In the rows, 128 means zero.
Each named turn below is shown by a few rows before and after it. Which turns, in which order, take the first row of each later pair to the second? The first pair is answered.
turn gigen:
[201 104  58 122 122 116 123 176 137 134 162 133 128 126 103 109  95 123
  90  85  57 100 185 161 134 117 172  98 122 174 168 134] |-> [194 129  37 122 159 153 125 154 159 114 175 140 113 138 104 140  92 119
 106 115  65  96 145 165 141  81  96  52 139 137 145 131]
[151 119  98 150 107 117 155 116  90 128 117 135 125 125 131 116 130 131
 152 118 148 126 113 138 122 157 177 151  96 133 140 124] |-> [172 139  92 154 117 125 164 141  92 107 137 122 107 137 115 135 140 143
 148 125 135 122 109 144 133 138 158 138 105 135 131 133]
[ 90 127 127 104 155 121 133 108  97 118  65 144 124 142  84 169 169 108
 138 167 141 141 113 149 144 133 126 126 112 102  94  70] |-> [ 88 110 138 101 137 106 136 117  90 130  61 143 138 133  87 145 171 112
 130 162 126 143 126 151 133 152 159 147 107 123 109  67]
turn lov:
[ 98 103 132 133 157 127 119 126 140 164 116 114 151 141 129  92 147 163
 121 121 102 115 108 121 116 142 144 143 100 124 111 117] |-> [108 119 122 120 147 108 151 133 139 140 120 103 125 139 110 101 178 145
 139 135 139 119  93 103 124 125 149 137  97 129 108 123]
[166 159 101 127 128 120 131 157 133 113 172 128  95 159 122 163  98 135
 107 151 139 128 130 135 129  83  96  97 144 109 135 159] |-> [125 139 117 132 147 137 102 104 139 141 159 154 129 149 158 147  67 140
 102 143 127 129 123 138 118 107  77 103 147  89 129 137]
[100 120 142 112 111 113 136  98 128 139  99 139 146  98 136  99 147  97
 149 142 152 139 116 110 119 161 164 143 111 133 145 100] |-> [149 128 135 121  87  98 145 166 104 122 129 111 123 121 116 111 159 129
 121 122 137 134 149 127 127 151 195 150 111 158 145 138]
[110 128 141  99 108 104 107 111 156 147 113 138 135 147 124 130 183  91
 137 131 145 165 123 120 127 127 170 140 105 131 126 116] |-> [132 127 149 116  99 106  97 139 143 150 130 127 131 161 116 130 176 110
 111 114 113 161 153 135 128 125 184 139 114 147 129 134]
turn dit:
[134 118 109 178 136  92  68 142 119 155 165 152 148 177 128 112  44 157
  89 122  93 116 171 159 113 134 168 145 115  90 152 142] |-> [ 97 136  87 157 171 125  84  84 163 138 144 170 136 155 138 133  60 117
 137 160 143 126 106 133 117 102  96 101 110  48 124 109]
[120 119 117 119 138 130 121 106 136 123 113 137 128 128 119 143 120 106
 126 129 134 128 114 116 134 118 120 125 139 108 112 116] |-> [152 129 115 122 123 113 133 140 119 111 127 123 116 135 100 151 132 118
 116 124 135 124 133 118 138 115 143 119 133 125 116 124]
[160 132 125 162 133 149 104 151 127 136 168 130 128 165 125 154 106 165
  97 125  60 105 138 142 137 124  83 114 153 124 117 151] |-> [134 138 121 154 149 165  97 124 140 136 156 146 134 148 132 153 102 151
 109 135  69 104 116 140 138 119  58 105 155 105 105 147]
turn Sop:
[141 146 127 123 133 143 109 118 130 107 145 136 122 150 139 155 130 141
 153 135 124 155 110 134 137 102  90 105 136 102 110 128] |-> [125 141 137 114 133 136 113  96 133 123 116 134 139 131 144 135 139 113
 160 136 145 164 104 118 122 119 106 128 122  98 112 109]
[115 139 121 125 150 155 120 128 147 129 160 140 143 138 132 125 106 139
 116 143  94 106 126 132 128 110  92 116 154 113 129 142] |-> [108 144 115 118 159 149 130 112 143 115 148 144 137 131 130 132 120 131
 133 156 127 111 108 121 130 104  89 117 149 107 131 127]
[110 121 126 138 147 158 107 115 134 126 134 136 132 130 169 122 101 136
 104 129  94 113 141 122 134 130  88 126 142 100 115 133] |-> [121 136 118 130 151 159 119 109 138 117 133 129 127 124 166 130 109 132
 115 128 104 116 134 114 137 114  79 114 145 101 116 135]
Then:
(2 to 3 turns a pair)
[125 140 115  95 129 118 181 103 156 104  93 104 126 104 101 127 179  82
 186 175 197 135  99 107 156 116 186 133  99 117 132 105] |-> [113  90 151 130 113 118 115 105 138 173  93 120 188 117 141  85 114 131
 121 126 103 118 158 132 140 180 226 182 113 138 154 111] : dit then lov
[133 148 135 117 115  91 153 127 112 138 106  95 122 108  89 111 157 115
 155 132 178 157 144 100 132 116 205 173  93 148 146 120] |-> [141 178 112 120 143 128 156 119 134 102 130  92  92 122  84 154 155 125
 162 159 188 155 106 106 146  78 122 117 117 119 117 128] : gigen then gigen
[109  70 143 123 114 135 126 108 135 152 104 136 149 119 147 123 125 115
 140 100 111 124 140 109 112 173 153 153  75 118 156 121] |-> [103  78 140 113 118 121 143 102 136 140  97 134 132 106 136 126 137 103
 152 105 146 131 129  99 109 164 161 147  70 114 154 115] : lov then lov then lov
[137 116 142 126 117 115 133 136 109 154 121 122 139 113 124 111 127 115
 134 110 136 132 152 122 126 160 181 162 111 152 148 132] |-> [167 159 112 139 139 149 132 151 129 124 157 115 102 148 119 157 126 145
 132 128 116 120 126 134 149 108 100 105 134 129 115 155] : Sop then gigen
[ 92  81 148 134 121 125 105  99 117 179  87 119 222 107 168  95 121 114
 116 106 128 133 125 106  95 181 146 164 119 129 132 105] |-> [153  82 144 152  89  92 111 169  98 168 122  97 198 140 147 109 127 155
  80  93 102 129 167 123 105 163 181 166 125 168 139 142] : lov then lov
[ 93 118 168 147 109 113  87 115 113 141 148 145 176 122 141 109  88 129
  92 109  83 119 157 133 133 147 131 142 135 128 118 132] |-> [ 96 128 164 122  89  81 138 119 106 120 119 124 155  99 116 106 140  92
 128 123 149 131 135 110 137 140 174 160 105 146 135 121] : lov then gigen then dit
